128 stands for zero in the data rows.
Here are some rows, each followed by its group. Groups can overlap.
[ 83  98 124 151 144 141  75 134 127 182 150 118 109 124  94 116 129 144
 142 189 109 157 135 194] 0
[140 146 137 155 144 100 143 139 122 129 130 157 140 183 147 102 117 156
 196 117 149 165 112 124] 1
[107 122 129 103 108 128 171 136 136  95 156 108 127 123 142 138 147  65
 111 112  91  96 134  90] 2
[ 91 140 122 115 106 130 100 164 185  98 112 150 145 148 106  72 126 102
 156 141 101  83  97 124] 3
[129  92 163 123 143 132 198 154 103 148 141  77 111 148 136 202 149  93
  90 107 127 130 167  74] 2
[152 148 109 144 124 135 108  91  85 167 103 160 136  97 138 161  94 147
  98 144 164 164 121 123] 4
[188 159 124 104 115 132 131 109 143  86  70 151 150 100 138 128 108 159
  94  82 162  93 122 104] 0
[121 128 127 141 141 125  83 147 149 136 116 153 136 155 100  84 116 169
 177 150 131 138 113 168] 0
[108  79 158 111 141 167 124 180 140 144 119 101 129 133  84 152 118 115
 107 142  93 102 153 119] 5
[123 154 111 107  96 124 125 118 174  67 115 136 135 104 138  98 143 104
 118 104 120  71 106 117] 4
[ 86 120 133 135 125 141  84 187 160 153  96 165 160 166  81  98  93 109
 163 173 102 122 106 118] 3
[118 101 163 105 130 150 168 189 139 112 135 106 147 157 109 132 114  88
 143 116  78  99 144  84] 2
[131 131 128 139 143 106 148 114 131 135 106 105  88 139 135 175 173 142
  86 112 187 123 133 119] 3
[119 152  99 124  98 110 145  74 127 115 132 117  94  88 162 165 166  91
  57 119 157 113 120 104] 5
[160 112 143 129 137 144 176 121  61 144 176 122 150 124 159 155  96 116
 150 113  98 179 155 106] 4
[113 115 130 128 122 119 176 105 103 124 189  84 100 120 164 155 165  83
 108 117 111 140 148 121] 2
[147 139 139 100 124 120 158 144 172  72 102 108 123 134 133 126 155 130
 110  79 141  72 128 103] 4
[111 159 125 137 117  84 143 133 166  94 119 137 115 174 146 106 167 103
 150 114 155 109  96 107] 4
[158 157 119 126 120 122 139 110 126 129  61 141 121 123 133 185 130 131
  59 107 195 111 121  75] 6
[150 149 105 134 134 109 109  68 122 119 136 128 102  89 151 112 154 178
 117 115 163 137 128 184] 2
[144 106 159 139 164 140 133 183 117 162 100 137 152 181  98 131  96 156
 171 134 125 151 140 112] 5
[150 174 107 133 113 116 105  96 130  93 144 187 165 115 159  45  91 155
 199 114 117 150  95 157] 1
[134 128 139 105 129 139 122 162 175  78 121 128 147 139 111  76 124 143
 163 104  94  89 128 140] 5
[ 94  95 128 110 112 157 127 132 114 130 204 100 129  91 131 109 124  84
 140 153  41 129 147 159] 6
[162 131 154  97 131 131 189 152 144  78 118 102 130 141 143 143 146 118
 113  67 129  90 143  82] 2
[146 128 135 159 161 117 120 121  97 173 121 134 120 154 128 150 127 179
 145 138 173 178 136 149] 3
[154 103 152 100 145 156 129 141 133  95 156  99 135 103 119  94 117 167
 153 100  82 109 158 165] 5
[130 116 138 131 125 144 160 130  78 146 182 123 154 127 150 137  99  93
 156 132  79 170 141 110] 4
[107 116 116 131 129 149  53 141 148 157 102 152 140 109  78 104  97 155
 134 175 120 127 123 172] 2
[181 163 128 152 141 102 158 121  95 137  91 164 139 165 153 154 109 156
 144 101 186 166 117  88] 6
[112 102 154 144 157 108 176 143 125 134 169  77  94 175 134 147 186 117
 147 118 132 145 148 128] 2
[165 173 109 121 107 109 156  89 123 101  78 153 126 110 162 166 132 121
  74  90 184 112 111  72] 0
[ 81 146 116 115  95 117  96 150 192  92 113 154 137 140 109  74 142  91
 143 141 104  77  90 121] 3
[128 105 156 131 137 127 206 141  89 134 183  88 121 151 159 170 147  81
 128 108 103 154 158  87] 2
[154 128 125 155 136 130 154  89  43 179 167 128 127 109 165 176 105 127
 118 134 136 200 147 124] 4
[ 75 130  99 141  98 130  88 116 127 163 126 155 126 110 116 139 114  82
  98 185 124 132 104 123] 5
[155 134 154 126 136 110 211 148 113 105 131 111 125 176 161 166 147 100
 135  82 143 133 137  59] 2
[ 94 133 112 162 129  99 115  99 113 178 129 127  88 140 134 164 157 117
 100 169 174 163 119 136] 5
[147 166 127 122 112 113 148 141 151  80 122 158 157 158 150  86 119 121
 182  98 124 117 100 102] 1
[112 133 106 123 108 150  65 127 143 133 111 164 155 101 103  78  84 133
 147 162  98 118 108 156] 2
[124  75 150 104 135 179 139 141  97 130 182  90 143  84 117 131 102 109
 123 126  50 131 168 143] 6
[102 149  99 171 122  84 126  78  97 166 160 133  91 134 165 151 166 113
 123 156 171 182 111 141] 5
[188 108 165 109 167 140 172 134 112 107 130  88 126 127 138 143 133 181
 129  74 131 133 167 135] 5
[154 123 131 126 133 125 170  92  88 135 145 100 104  98 160 184 145 128
  79 102 149 142 149 113] 3
[103 100 129 153 140 152  86 146  94 199 128 149 147 137  92 138  82 129
 147 188 111 174 127 144] 0
[151 152 133 147 139  96 154 121 111 115 157 150 139 172 164  92 123 151
 205 105 141 171 114 132] 1
[ 80  97 143 141 144 110 128 150 157 148 135  90  83 166 106 151 189 118
 118 152 143 118 136 144] 4
[154 145 108 103 102 149 106  95 129  95 123 142 152  61 135 106  96 140
 108 114 106 102 124 139] 0
[143 114 144 101 121 154 162 129 102  98 176 111 148 101 151 120 109 106
 138 103  73 129 144 117] 6
[151 165 122 147 140  97 127 117 133 143  54 155 115 160 131 166 144 163
 101 114 218 135 110 100] 6
[172 116 135 135 153 151 120 114  71 162 135 139 150 106 132 137  81 177
 148 127 123 177 151 152] 4
[170 106 141 133 165 130 133 107 102 144 126  96 108 110 129 162 138 192
 107 109 157 149 164 163] 3
[108 142 116 116 105 123 130 129 156  77 167 133 141 124 146  65 133  94
 171 117  85 107 109 133] 1
[132 128 134 102 119 131 140 151 171  94  88 119 126 134 110 132 143 111
  94 109 132  71 121  93] 4
[ 85 124 139 129 135  80 138 155 207  97 115  95  75 182 116 114 216 120
 124 116 166  75 115 139] 4
[116  93 137 157 152 145 110 139  83 201 141 124 125 133 109 165 103 137
 129 173 122 178 149 144] 0
[122  89 161 131 152 142 158 168 101 153 163 102 133 163 122 141 121 120
 160 130  92 156 153 121] 2
[123 111 152 106 123 162 123 197 144 123  90 141 170 151  86 125  84 107
 136 134  87  97 132  85] 3
[ 61 115 122 175 136 117  75 152 134 203 117 151 113 174  89 133 131 118
 149 205 144 163 109 152] 0
[131 146 105 151 113 136  93 108  90 176 115 172 150 111 127 137  76 125
 125 170 140 172 112 126] 4
[128 163  82 148  96 124  99  66  91 148 132 173 136  86 156 128 100 112
 109 158 144 161 104 136] 5
[190 153 133 106 128 124 174  96 121  62 144 122 136 103 177 106 133 153
 137  54 131 116 133 120] 0
[133 179 108 131  91 109 130 128 140  87 125 189 173 149 156  69  95 101
 186 118 115 131  83  94] 1
[129  91 145 143 172 124 127 129 116 175 122  87  87 140 104 172 159 174
 106 137 164 148 163 159] 3
[103  98 129 137 147 127 116 116 126 183 102  87  76 118 104 202 170 134
  46 158 173 120 155 137] 1
[103 153  92 145 108 125  65 102 125 141 129 174 139 107 124  87 104 132
 147 170 124 148  93 167] 2
[110 143 101 113  88 157  67 124 147 126  81 173 156  83 100 109  86 106
  93 162 113  95 104 119] 3
[166 137 130 104 119 137 154 122 122  78 161 130 159 111 158  86 107 127
 163  82  87 121 136 123] 1
[168 109 165 109 163 160 114 185 145 132  60 133 157 155  80 133  88 185
 142 110 133 103 148 115] 5
[149 122 139 153 141 125 164 131  73 156 157 139 145 154 155 145 101 126
 169 127 122 188 134 112] 4
[195 125 141  88 136 159 128 121 141  78  96 113 143  78 124 122 105 179
 102  71 124  83 153 132] 0
[102 107 141 122 147 116 109 159 186 130  82 104  89 155  83 139 179 146
  96 131 161  78 130 138] 4
[143 149 136 152 140 105 157 150 116 161  60 155 129 186 130 192 123 116
 104 128 198 143 111  53] 6
[176 148 116 136 115 153 143  96  43 171 122 170 172  90 155 172  46 122
 109 132 128 182 133  83] 4
[138 156 109 108  98 148  88 133 152  92  90 173 172  98 114  80  81 124
 134 128 105  94 103 119] 3
[145 133 131  98 114 147 132 126 136  74 158 127 155  93 139  78 111 129
 154  99  73 105 136 146] 6
[ 91 119 119 151 126 136  86 142 111 172 149 157 150 137 108 101  89 116
 172 186  90 165 115 155] 0
[150 147 105 150 132 108 114  67  99 142 133 135 107  98 154 141 138 167
 112 128 173 165 127 166] 3
[ 65 111 139 134 136 113 112 171 182 129 130 111 109 180  93 105 168 103
 148 158 116 103 120 144] 4
[131 113 112 118 126 152  88  96 124 139 102 114 110  62 109 156 128 149
  50 141 141 105 144 152] 1
[184 134 132 140 151 127 158  90  66 153 130 126 125 113 157 174 112 171
 116 103 160 176 152 121] 3
[ 80 123 121 143 117 108 134 123 140 151 130 105  85 135 129 177 174  74
  74 157 150 119 120 104] 5
[112 116 153 143 146 117 158 178 117 154 141 130 145 197 124 137 115 109
 185 140 119 165 126  97] 0
[120  72 161 127 168 152 122 166 117 181 105  85 109 132  79 183 131 148
  89 150 129 126 167 137] 1
[181 141 125  95 121 144 143  99 134  62 135 123 143  78 152 102 120 159
 121  72 113  99 142 140] 0
[180 104 160  97 149 166 144 150 114 103 133 109 159 110 117 117  97 174
 146  87  93 117 167 136] 5
[106 113 140  94 104 162 129 179 153 106 122 136 168 127 103 106  94  72
 136 131  62  85 121  87] 3
[136 149 118 123 136  95 128 105 169  90 112 113  90 133 140 107 181 158
 118  96 174  97 120 150] 4
[ 87 146 108 133 110  86 129  98 168  94 164 111  86 129 152  98 201 112
 128 126 142 110 109 160] 4
[120 146 127 118 111 140 102 172 164 122  56 171 156 149  92 124  98 110
 114 141 140  86 102  82] 3
Group 1 spreads out most along one direction. Which 3 other groups' directions of most spread are closest to that one, closest first?
3 0 5
Which 5 groups are nearest to each row below, nearest first, going by the distance to the group's nearest row?
[168 136 123 141 136 124 144  92  69 138 177 138 145 108 167 110 103 158
 171 113 116 191 138 157] -> 4 1 3 6 2
[ 82 100 126 138 140 126  92 132 151 175  98 103  83 126  86 176 162 131
  62 173 160 111 136 144] -> 1 4 5 3 0
[182 155 127 149 142 121 131 129  86 161  75 175 158 149 135 156  77 167
 133 119 185 172 121  92] -> 6 4 3 1 5
Which 3 other groups have their centres nearest to the centre of group 0, nearest first?
3 5 1
Group 0 spreads out most along one direction. Which 3 other groups' directions of most spread are closest to that one, closest first?
2 5 1
Group 2 spreads out most along one direction. Which 3 other groups' directions of most spread are closest to that one, closest first?
3 0 1
Which 4 groups are nearest to each row below, nearest first, going by the average distance to the group's rows?
[132 126 100 138 136 142  38  91 122 160 111 152 122  78 100 100 105 196
 121 172 146 142 123 214] -> 0 3 5 1
[131 134 146 134 128 107 194 137 112 131 123 115 110 168 156 186 152  90
 107 104 156 136 133  63] -> 2 6 4 5
[119 159 121 146 110 119 115 148 126 140 109 185 165 159 131 106  85 107
 173 150 125 151  91 100] -> 1 3 0 4
[ 96 106 132 124 123 162  85 156 131 147 136 138 156 122  88 100  89 115
 152 169  76 127 124 147] -> 0 3 5 2
[121  87 149 133 162 122 160 119 116 150 164  66  74 137 134 177 185 144
 100 121 144 140 167 151] -> 2 5 4 3
[131  87 145 100 136 167 133 131 127 134 113  78 107  82  96 180 140 131
  49 122 119  87 173 125] -> 5 2 3 6
[ 99 105 130 137 139 145  81 163 145 183  80 134 123 142  72 151 116 130
 102 178 138 121 125 128] -> 3 5 0 4
[147 125 130 121 155 141  69 137 164 117  89 137 135 118  82  87 113 213
 142 132 139 106 134 189] -> 0 3 5 1
[131 108 131 106 132 146 103 132 161 122  82 105 110 101  91 147 143 149
  69 128 146  76 142 133] -> 3 5 4 0
Group 5 spreads out most along one direction. Which 3 other groups' directions of most spread are closest to that one, closest first?
6 0 3
Which 3 other groups have their centres nearest to the centre of group 5, nearest first?
4 3 0
Which 3 other groups have their centres nearest to the centre of group 3, nearest first?
5 0 4
Which 5 groups are nearest to each row below, nearest first, going by the distance to the centre of the group?
[131 114 132 144 152 103 156  98 100 132 205  95 105 129 166 117 158 146
 164 119 122 174 146 171] -> 2 4 1 5 0
[150 180  96 133 101  91 155  69 118  87 156 148 126 116 192 106 145 111
 138  97 145 139 101 117] -> 1 4 6 2 0
[174 154 130 133 130 115 175 104  93 121 131 136 139 133 168 148 119 132
 131  91 155 153 130  89] -> 6 4 1 2 5
[113  96 137 146 156 121 131 114 103 152 194  86  98 128 133 120 160 153
 162 138 109 167 153 194] -> 2 5 4 0 1
[ 93 121 139 120 119 133 141 185 151 127 124 134 146 179 107 117 122  76
 159 143  97 111 117  88] -> 2 3 4 1 5
[145 113 157  97 138 172 108 198 151 112  89 150 181 142  80  90  69 150
 168 122  82  96 137 115] -> 3 0 1 5 6
[162 155 132 154 141 115 125 129  91 159  97 170 156 159 138 138  89 162
 161 125 165 177 112 109] -> 0 1 6 3 4
[104 128 137 140 146  95 119 149 184 123  86 113  83 175 108 137 189 143
 116 127 182  96 115 136] -> 4 3 5 2 1
[ 94 142 108 126 104 132  80 142 172 136  72 162 136 132  94 123 116 104
 101 161 144  91  94 110] -> 3 0 5 4 1
Which 4 groups are nearest to each row below, nearest first, going by the distance to the centre of the group?
[176 135 146 128 134 133 179 128  84 136 111 131 143 131 153 176 104 129
 109  94 145 150 143  71] -> 6 2 4 5
[ 77  82 129 122 119 164  99 145 118 164 167 108 127 103  97 128 114  90
 119 178  64 128 145 148] -> 5 2 0 3
[146  97 172 110 163 155 110 204 163 121  82 120 152 163  70 105 105 182
 161 115 112  96 147 135] -> 3 0 5 1
[143  89 152  93 141 178 119 152 137 121 120  93 136  88  95 134 110 151
 101 120  90  90 165 144] -> 5 3 0 2
Which 3 other groups have their centres nearest to the centre of group 4, nearest first?
5 6 2
A new table starts here, with new groups. Each row is followed by its group. Groups can overlap.
[137 111  74  82 152 147 107 148  99 110 116  88 191  87 150 143 175 132
 102 108  96  95  91 118] zr
[153 123 159 145 171 172 187  77 131 105 111  75 157 141 112  93 152 145
 144 137 116  98 136 117] zd
[123 105 161 167 133 122 156 148 110 146 137 156  76 108 121  86 108 161
 108 110 120 164 149 155] sz
[138 100 113 157 157 166 121 107  92 116 131 140 152 180 115 143 145 119
 131 113 127 119 144 150] sz
[ 73 193 132  81  74  87 116  99 192 100  84 129 150 139 139 178 161  78
 143 166 131 147  63 125] sz
[ 61 173 203 162 113 132 158 142  97 168 118 131 130 150  73 155 149  60
 165 134 139 100  97 123] gd
[ 78 111 194 112  94 156 158 136 109 150 130 101 151 169 100 131 178  98
 103  90 134 137 193  45] ch
[157 110 121 161 130 126 144 113 134 114 145 131 102 104 138  69 125 147
 144 142 126 131 153 177] sz
[124  90 111  77 159 136 174 165 131 112  94 108 177 113  99 112 132 180
 114 152 123  81 158 116] zr
[128 110 143 137 129 133  87 175  79 153 204 111 137 114 157 140 148  93
 119 128 145  48 152 136] zr
[103 173 113  63 111 118 126 163 142 102  77 122 173 114 133 158 129 135
 109 158 125  84  98 121] zr
[105  93 110 156 193 114 121 120  84 142 144 108 123 131  73 147  90 121
  67  53 101 130 146  98] qz
[102 125 104  75  85  91 151 192 167 136  70 163 112 123  89 139  82 156
  91 105 150 141 193 121] zr
[103 111 182 154 203 127 178 121 135 112 128 100 122 130  36  92 105 163
 140 131  99 168 140 133] qz
[ 95 155 124  43  89 110 142 212 172 142  40 143 157 102 149 119  89 166
 101 172 116 100 155 130] zr
[113 106 167 116  92 162 121 174 106 138 163 135 136 121 168 108 155 129
 119 150 139 120 141 127] ch
[131 146 140 116 133 141 189 133 134 131  85 117 145 143  94 142 130 124
 151 153 144  97 142 110] zr
[105 116  91  79 122  72 139 192 165 153  77 165 107 144  65 123  95 141
 101  99 124 151 185 108] zr
[124 114 133 145 150 139 114 160 102 155 181 115 134 110 130 111 150 104
 114 104 134 115 145 135] zr
[140  86 119 149 159 164  68 122  98 166 174 127 170 139 148 135 144 102
  99 117 114  39 138 141] qz
[ 63 152 183 192 120 136 121 119  93 190 148 170 134 159 100 158 172  49
 151 106 125  88 112 154] gd
[160 117 135 173 115 143 166 126 117 122 135 138  66 130 130  79 113 173
 158 129 140 178 147 153] sz
[104 211 123 102  77  75 147 109 168 114  99 147 135 141 128 183 129  46
 149 144 141 128  76 118] sz
[137 110 142 167 106 158 133  51 117 131 167 108 144 156 182 131 174  96
 107  92 111 125 130  89] ch
[120 203 140 135  80 107  88 102 198 154 102 150 104 161 113 186 116  75
 176 137 151 125 108  95] sz
[134 136  89  99 109 111 122  99 162 110 108 117 132 108 152 140 128 133
 135 129 116 140 109 126] zd
[122 119 145 150 157 124 119 137 101 139 182 102 126 123 117 122 166  62
 130 115 132  57 124 131] zr
[ 91 146 153 119 165 106 133 103 166 136  85 126 122 134  70 125 112 149
 153 102  93 202 117 137] qz
[149 102 161 139 179 172 229 106 115  88  97  91 184 170  48  97 156 162
 151 153 111  66 179 136] zd
[101 103 169 122 173 151 104 133 123 146 159 115 156 120 110 103 141 137
 115 145  94 125 142 155] jz
[137 147 171 135 138 163 116 141 101 125 138 146 137 126 147 128 137 124
 183 163 160 130  82 148] gd
[105 136 109 113 130 143  64  98 137 140 119 134 170 150 145 171 147 103
 120 136 114 128  74 128] gd
[128 131 139 134  87 141 103  79 121 134 149 110 135 139 179 146 165 103
 120 117 132 144 106  89] ch
[127 126  55  67 157 127 103  94 138 120  71  87 182  96 152 163 160 153
 106  80  53 145  80 116] zr
[ 94 131 172 168 193 121 122 102 131 145 162  85 104 122  60  95 157 129
 159  96 105 187  97 160] qz
[121 153 140 139 110 138 103 144 121 137 111 172 151 170 131 182 131 107
 132 125 151 143  85 116] ch
[ 82 175 184 161 112 122 132 112 124 144  89 140 128 140 125 165 143  72
 149 145 132 116  71 136] gd
[182 150  90 134  94  72 151 145 116  95 165 119  92 113 151 132 116 103
 146 121 154 112 104 158] jz
[ 64 122 147 110 131 123  76 133 129 154 176 155 127 144 105 115 135 103
 111 132 122 138 123 160] gd
[140 100 142 143 134 142 134 139  94 118 153 141 127 143 130 129 135 136
 133 132 134 135 137 116] sz
[109  56 134  93 113  71 166 112  86  14 169 100 159 110 131  73 141 163
  35 191  81 147 117 191] gd
[105 136 156  76 104 166 138 188 145 114 127 137 160 129 106  89 142 147
 168 187 133 111 155 157] jz
[135 155 120 130 145 154  93 140 139 145 126 126 128  90 162 133 137 136
 175 143 113 135  86 147] zr
[182 103  92  84 107 183 124 171 148 120 107 137 138 120 168  98 154 167
 165 163 160 126 147 126] gd
[ 65 153 138  92 101 103 125 169 160 151 117 120 101  56 157 100  86 157
 100 112  96 172 150 163] zd
[165  99 115 118 149 162  96 119 125 106 133 126 153 105 131 105 132 167
 146 175 112 107 135 169] jz
[141 123 104 124 148 109 117 122 116 128 190  85 124 111 115 109 151  98
 126 111 129  93 147 128] jz
[127 160 111 112 135 117 106 189 121 157  96 139 119  79 145 154  69 176
 141 114 133 139  88 114] zr
[144 107 100  95 155 131 134 168 125 132 123 121 134 103 120  93 108 175
 108 132 129 117 142 121] zr
[144 141 159 142  95 141 107 124 127 160 147 142  82 132 170 135 108 130
 156 125 174 166 147  85] ch
[103 107 179 139 134 137 195 149  97 143 126 132 109 133  90 100 104 148
 118 144 137 102 138 130] zd
[156 104 105 110 152 191  72 143 123 161 129 113 175 129 172 134 132 153
 121 130 109  63 137 117] qz
[162 139 120 139 117 109 155 121 123 103 119 139 115 129 123 118 125 133
 169 143 158 132 128 130] sz
[115 137 122 128 142 133 113 124 135 132 118 145 144 133 108 128 139 125
 139 143 124 150 101 141] qz
[113 111 102 104  98  18 195  62 118   2 133 122 145 114 138 103 131 125
  37 175  84 178 107 183] gd
[205 115  86 138 130 133 160  99 111  95 131 120 130 142 112 131 158  97
 166 107 150 131 133 121] zd
[120 152 169 168 149 152 107 106 115 161 181  97 110 110 124 126 179  66
 188 115 132 112 100 156] jz
[103 134 143 107  94 136 136 170 120 132 142 107 111 104 134 126 119 132
 114 115 126 157 136 106] ch
[ 82 142 120 154 149  73 154 111 155 145 126 127  78 124  72 116  84 118
 114  91 110 185 137 142] qz
[110 151 143 137 118 111 128 156 119 143 127 139 134 126 120 137 117 126
 102 144 135 106 134 150] ch
[108 104 143 121 111 139 157 147 107 148 131  85 134 144 126 136 175 116
  93  56 133 150 177  31] ch
[156 149  73 129  85  33 178 127 126 110 124 139  58 132 103 161  93  77
 109  99 169 126 173 115] jz
[102 136 135 142 116 131 103 156 104 148 116 154 137 148 124 168 133 110
 137 149 160 144  92 115] ch
[ 59 106 188 147 189 134 114 157 125 134 161 117 108  92  81  83 105 157
 128 130  97 199 113 162] qz
[ 83 144 177 111 125 128 184 154 138 134 125  83 156 119  87 114 139 117
 127 141 124  75 139 122] zr
[ 81 126 140 124 120 136 123 139 144 149  88 165 136 151 113 132 116 144
 113 133 128 127 162 138] sz
[105 148  91  80 167 135 149 118 122 120  87  71 188  90 100 154 183 135
 142 107 103 119  71 103] zr
[236  63  95 153 117 171 133 118 125 107 138 151  98 147 175  83 117 202
 163 151 167 138 185 129] gd
[147 145  68 113  49  82 172 103 168 128  84 155  97 136 145 149 121 121
 149  93 146 158 146 114] jz
[135 161 114 114  97 111 112  81 172 110 135  94 129 103 185 123 140 104
 143 136  92 127 110 140] zd
[147 130  96 106 149 160 114 115 161 119 133 107 147 108 126  88 168 142
 162 141 111 116 134 164] jz
[105 119 126 150 130 121  42 118 120 135 174 175 120 165 153 168 151  87
 122 145 137 145  95 167] gd
[134 155 126 152 111 141 102  95 182 160  96 165  84 162 111 149  96 113
 146  93 127 152 152 101] qz
[116 122 113 141 117 125  77  82 137 124 167 148 137 147 150 147 157  98
 113 105 124 153 100 143] gd
[100 136  88  86 129 143 140 124 170 138  58 135 159 137 100 121 133 133
 138 147  93 123 169 157] qz
[149 130 115 125 127 101 132 155 113 128 162 142 109  99 138 132 117  97
 126 128 145  88 137 131] qz
[ 72 117 107 114  96 110  96 133 141 130 129 176 115 165 131 151 139 111
 109 133 122 155 140 176] gd
[104 156 160 188 119 133 159 111  97 144 106 154 132 152  94 160 155  67
 164 114 138  99  86 140] gd
[ 59 184 192 173  87 130 114 151 114 180 106 175 128 138 124 179 137  77
 144 120 139 130  85 114] gd
[143 113  98 134 143 162  57 127 100 134 116 146 154 145 182 169 150 134
  93 109 119  91 117 110] ch
[169 114  85 158  77 112 135 115 125 139 122 171  89 140 145 133 137 126
 147  89 150 157 154 152] sz
[114 130 130 133 116  97 164 144 140 145  78 140 129 121 100 156  78 143
 102 111 117 122 129 121] qz
[190  92  79 138 113 123 122 124  93 101 130 146 126 132 164 138 116 147
 122 123 152 137 127 122] sz
[140  85 129 102 135 142 113 158 128 114 128 139 146 117 157 105 119 177
 106 155 127 108 139 128] sz
[123 158 146 114 121 135  90 107 161 134 139 103 130 114 155 138 115 128
 128 147 126 132 109  81] ch
[ 98 171 169 164 136 140 133 130 125 160 118 145 140 137 103 155 140  74
 167 162 129  90  91 170] gd
[157 156  93 129  77  77 151 108 137 104 124 135  89 107 159 137 123  92
 142 107 149 155 124 139] jz
[134 118 139 152 190 156 125  60 114 132 135  74 155 101 148 136 127 139
 113  88  72 135  69 103] qz
[127 133 153 158 157 180  97 115  92 170 131 143 160 153 130 151 141 108
 128 131 119  63 109 142] qz
[175 139 107 128 128 128  98 160  88 102 171 131 130 122 168 161 154  98
 158 146 163  96  72 126] qz
Which 5 groups are nearest to each row below, nearest first, going by the distance to the group's nearest row?
[180 144 116  95  81 100 179 170 107  83 141 117 120  89 158 115 126 141
 161 196 185 121 105 138] sz jz qz gd zd
Which 5 groups are nearest to each row below, nearest first, going by the average distance to the group's rows?
[160 127 150 175 115 129 139  99 119 140 175 133  91 111 156  82 124 141
 159 133 132 153 120 150] sz jz ch zd qz
[139 113 113 139 153 147 103 112  91 152 199 104 139 111 126 126 174  83
 115  94 132  84 125 144] ch jz qz zr sz
[152 109 122 153 141 106  95 139  79 130 207 112 112 107 173 132 160  93
 131 117 141  83 116 131] ch jz sz qz zr
Which 3 other groups have their centres nearest to the centre of group zd, nearest first?
jz sz qz
Which 4 groups are nearest to each row below, nearest first, going by the distance to the group's nearest row?
[140 129  98 132 122 131 109 128 110 127 137 148 142 142 158 162 159 110
 128 114 138 142 110 111] gd ch sz qz
[110  93 130 159 157 125 127  93 125 132 109 150 146 161  96 131 109 137
  94 108  95 146 155 132] sz qz jz ch
[126 141 143 123 101 155 124 168 119 153 101 165 145 151 135 150 121 142
 147 139 143  98 143 108] sz ch zr qz
[128 129 142 142 160 103 187 141 111 132  93  95 138 126  88 124  83 141
 102 112 122  93 149 109] qz zd zr ch
[161 123 106 142 116 122 144 103 107 108 197  87 108  89 159  98 174 105
 156 121 145 103 123 163] jz sz qz zr
[200 132 111 165 100 150  93 144 152 200 133 173  57 153 147 117  86 131
 158  85 187 137 203  89] ch qz sz gd
[131 154 105  74 150 152  94 164 163 152  94 129 129  80 142 122 118 172
 170 154 109 135 101 169] zr jz qz zd
[ 78 210 135  96  88 108 103 123 148 102  97 155 141 135 135 191 161  76
 166 166 140 142  36 118] sz gd ch zr
[116  99 115 154 147  89 133  62 142  89  98 134 119 162 109 136  69 167
  76 125  88 169 112 140] qz zd sz gd
[162  99 131 171 159 131 128  83 121 138 136 116  89 112 144 103  72 168
  99 108 106 150 145 115] sz zr qz ch
[129 118 113 134 145 163 127  41 152 133 115  99 150 156 150 128 180 126
 125  78  99 148 128  79] ch qz gd zd
[101 127 102 136 171  97 141 122 155 159  93 119 123 132  71 130  67 105
  93  80  90 110 147 128] qz sz zr ch
Group ch spreads out most along one direction. Which 3 other groups' directions of most spread are closest to that one, closest first?
zd qz sz
Group sz spreads out most along one direction. Which 3 other groups' directions of most spread are closest to that one, closest first?
gd zd jz
Which 4 groups are nearest to each row below, nearest first, going by the distance to the centre of the group?
[152 132 136 114 116 157 120 168 122 134  87 155 133 138 138 123 119 165
 157 171 163 139 105 136] sz zr gd jz
[ 97 139 167 150 161 128 144 127 121 127 119 152 133 140  75 125 116 133
 140 156 130 146  99 154] qz gd sz zd
Which 4 groups are nearest to each row below, nearest first, going by the average distance to the group's rows?
[144 133 130 146 117  98 175 147 111  84 165 116  72 107 115  99 136 145
 165 148 164 190 102 151] sz jz zd ch
[140  81 101 120 168 140  81 161  88 133 153 136 164 139 130 143 112 138
  71 118 124  71 160 113] ch zr qz sz
Group jz spreads out most along one direction. Which 3 other groups' directions of most spread are closest to that one, closest first?
zr zd sz
Group zr spreads out most along one direction. Which 3 other groups' directions of most spread are closest to that one, closest first?
qz jz zd
Group gd spreads out most along one direction. Which 3 other groups' directions of most spread are closest to that one, closest first?
sz zr jz
